Each path below is one point turned by a fixed rotation once a step. After each direction that follows a path, write how fast that rotation turns it, in degrees per step (0 if it stays still).
Each turn is a multiple of 5 degrees from 10 to 175, or 0.
Each row of a path follows its step; steps can be skipped.
Rotation 1:
step 4: [-11 -21  35   8   1   2   1  32  11  18 -35 -28  19  24  -2  11  17 -20
 -38  42  25   1  -3   4  17   9  13  21  -7   6  -9  -2 -14   2   0  -7
   1  -6  17  45   4  -5]
step 5: [ 12   1  28 -10  -4 -24  22  12  19  26   1   0  -6  -8   7  19   3 -33
 -33  23  37 -12  30 -22   0 -15   6  -9   1  22   2 -28  -6   3  -6 -51
 -19 -10 -13 -14  13  -3]
step 6: [ 37 -10   0  25  -1 -12  12  15   7  31  29  11 -17 -31  11  19  31   7
  15   9  11 -11   2 -27 -30  -5 -35 -28  17 -15  -2 -18   4 -15  19 -14
 -18   8 -33 -13 -12   0]
step 9: [ 12  14  10   3 -15 -33  24   0 -16 -38 -35 -18 -14 -10   7  29  22  18
 -32   3  34  16  21 -17 -14   6 -11  26   2   0   4  -2 -14  22  23 -25
 -22  -2 -14  -3  -8  17]
step 10: [ 21  -9  16   6 -16  -5  10  24  -9  14 -24 -41  10  12  27  27  16  25
  10  -7  15 -27  13 -16 -31 -16 -18   3  13 -15   7  -9 -40 -41  -2 -14
   7  14  -5   9  -6  24]
step 14: [ -3  12  21  36 -19 -25  -1  10  -3  15   7   0 -11 -13  25  32  50  13
  -1 -37  -8  -6  -4   0 -22   7 -20  20 -26   7  -7 -15 -20 -19  -8  27
  15  -2 -23  22  11 -10]
step 23: [ 27   0  13  16  20  -5  30  10  17   6 -23   4 -17 -13  40 -19  14 -21
 -38  12 -30   1 -21  14  25  17   4 -25   0  -9 -22 -23  18   9 -36 -18
 -10  17  16  -2 -21  -9]
step 27: [  1  22  24  -3 -18 -16  41   1  31  -1 -15   8   6  36   6   6  13 -22
 -26  43   0 -18  24   2   8  23  13  -3  22 -21 -13 -25   7 -18  -8 -15
  -6  -6  -3 -40  -5 -10]
step 28: [ 28  26  36  15 -17   3   8  15  15  23   0  24  10 -12   0   1  -2  18
  11   9  13   2  -2  -2  -7 -15 -34  10  24 -35 -37 -25   8  14  16 -31
 -24  10   6 -32 -24   2]
step 31: [ 10  -2   6   8 -18  -4  16  -4  -8   0 -32   3 -14  20  31  35  34 -22
 -27  32  16  21  15 -19  17   1   4  22  15  -2 -19   1   2  39 -23  13
 -28  30 -18  -5   2  15]
Speeds:
[ -1  -2  -1   3   7  -1 -10   2 -13  -4   7  -1  -1   3  -1  -1  -1  10
   0   5   5  -1  -3 -12   1   3   8  -4   7 -10 -14   7  -7   5   6  -1
 -12   3  -8  -1  -7  -1] | 115
[ -5  -7   1   6  -5  -5  -3  -3  -4  -4  -2   0 -11   4  10  12   4  -8
   7  -5 -10  -5   3   0   8  -1  -5  -6   6  -3  -1  -5  -2  -9  -8  -6
   4   7  -7 -12  -8  -1] | 85
[ -6  -3  -8  -7   4  10   0   5  -3  -3   2  10   1  -6   5   8   6   4
  -9  -7   5   6 -13   3   3   2 -12  -9  -4  -2  -5   4   0   3  -6   4
   3 -11   2  -9  -2   1] | 65
[  5  -4   8  -3   9  -4   2  -2   0   5   6   8 -11  -1   4  -4  10  -3
   2  -1  -4  -4  -3  -8   6 -12  -4   2   0  13  -9   0  11   5   0   8
  -2  -4  -8  10   3   0] | 45
[-11   9  -6   6   0  -8   5   5  -2  -4   8  -1   1   3   8  -1  -3  -5
  -6  -9  -6 -10  -2  -3 -10  -2   5 -12 -11   3  -1  -5   1  11   2  -6
  -5   2   4   2   7  -8] | 120
[ -1   3   5  -9  -2   8  -1   4   2  -1   1  -7 -15   2   0  -2 -15   0
 -12  -1   0   6  -3   1   2   9   2  -6   4  10   3 -10   0   1   5   1
   5   0 -13   4  -8  -7] | 100
[ -1   1   3  -8   3 -10   0   7  -9  13  -5   3  -8   4  -2  -2  -7   0
   2   2   6 -13  -6 -11   0   9  -6   4  -1  -4  12  -1   4   0  -4   4
  -2  -3  11  -7  -4  -1] | 65
